In the rows, 128 means zero.
Each path below is one point turned by a fixed rotation once a step. After each direction that follows a path, write how fast that rotation turns it, in degrees a step (0 if it stays still).
Each turn is a multiple of 5 degrees from 10 to 175, or 0.
Each row of a path follows its step; steps can be skipped.
Path 1:
step 0: [129 143 127 118 126 125 129 140 128 125 123 122 122 130 132 131 132 127
 123 128 128 121 128 139 127 127 135 124 129 122 128 137 134 122 124 125
 123]
step 1: [131 130 130 126 127 123 124 125 132 123 129 137 124 134 129 135 131 136
 138 126 129 131 124 131 125 132 128 129 126 119 110 127 128 123 134 126
 121]
step 2: [122 126 123 118 120 118 130 115 123 120 134 121 129 131 132 136 127 127
 136 121 133 121 130 130 127 127 132 125 132 131 129 130 136 132 126 128
 128]
step 4: [128 132 121 128 126 121 117 126 135 121 122 129 122 136 123 121 125 126
 137 126 124 125 125 125 122 132 132 126 127 124 130 137 129 121 116 130
 122]
step 5: [132 131 127 128 113 126 128 129 124 118 130 127 130 134 128 138 122 131
 130 134 126 126 124 135 134 124 130 137 134 123 120 131 121 129 122 129
 133]
step 8: [133 138 122 122 122 135 119 137 123 130 126 132 133 135 122 138 133 128
 128 127 127 127 125 134 123 123 135 126 131 126 134 131 127 120 125 132
 122]
step 11: [121 134 127 126 129 129 132 131 135 131 126 128 133 128 128 134 130 129
 124 137 119 129 137 133 123 134 134 128 129 125 124 130 138 127 125 142
 118]
step 12: [127 135 131 134 126 124 118 127 134 120 131 129 132 139 119 125 126 132
 128 123 130 132 125 130 117 124 130 125 128 135 120 134 134 123 120 123
 121]
step 13: [126 123 127 125 113 121 132 131 123 131 128 128 133 133 128 135 118 129
 135 133 136 130 130 129 132 117 129 137 132 128 122 132 135 123 129 133
 125]
step 14: [127 123 118 132 128 118 126 131 131 134 128 116 128 129 119 128 137 127
 124 128 131 129 128 127 128 128 135 127 133 121 120 130 135 142 128 129
 122]
Directions:
[127 127 127 128 129 130 131 130 131 130 127 123 126 127 129 127 130 130
 130 130 128 127 129 125 131 125 129 127 126 128 129 131 129 128 129 128
 127]  100
[130 129 129 128 125 131 129 130 130 129 132 127 129 128 125 129 129 130
 127 126 128 129 127 129 128 127 127 125 126 128 125 127 126 129 127 125
 131]  155
[130 128 128 129 129 127 128 132 128 129 127 127 124 129 129 127 125 125
 131 126 129 130 126 129 130 126 131 129 132 126 126 126 128 126 128 128
 129]  85
[129 124 125 130 127 129 130 123 129 128 129 127 127 127 128 130 129 125
 128 129 127 129 129 130 130 129 129 127 129 126 127 126 131 130 131 127
 129]  90
[125 129 127 130 125 128 127 127 125 127 130 125 125 130 130 127 124 128
 130 128 126 129 126 127 126 127 126 127 125 129 130 126 128 127 129 126
 128]  135
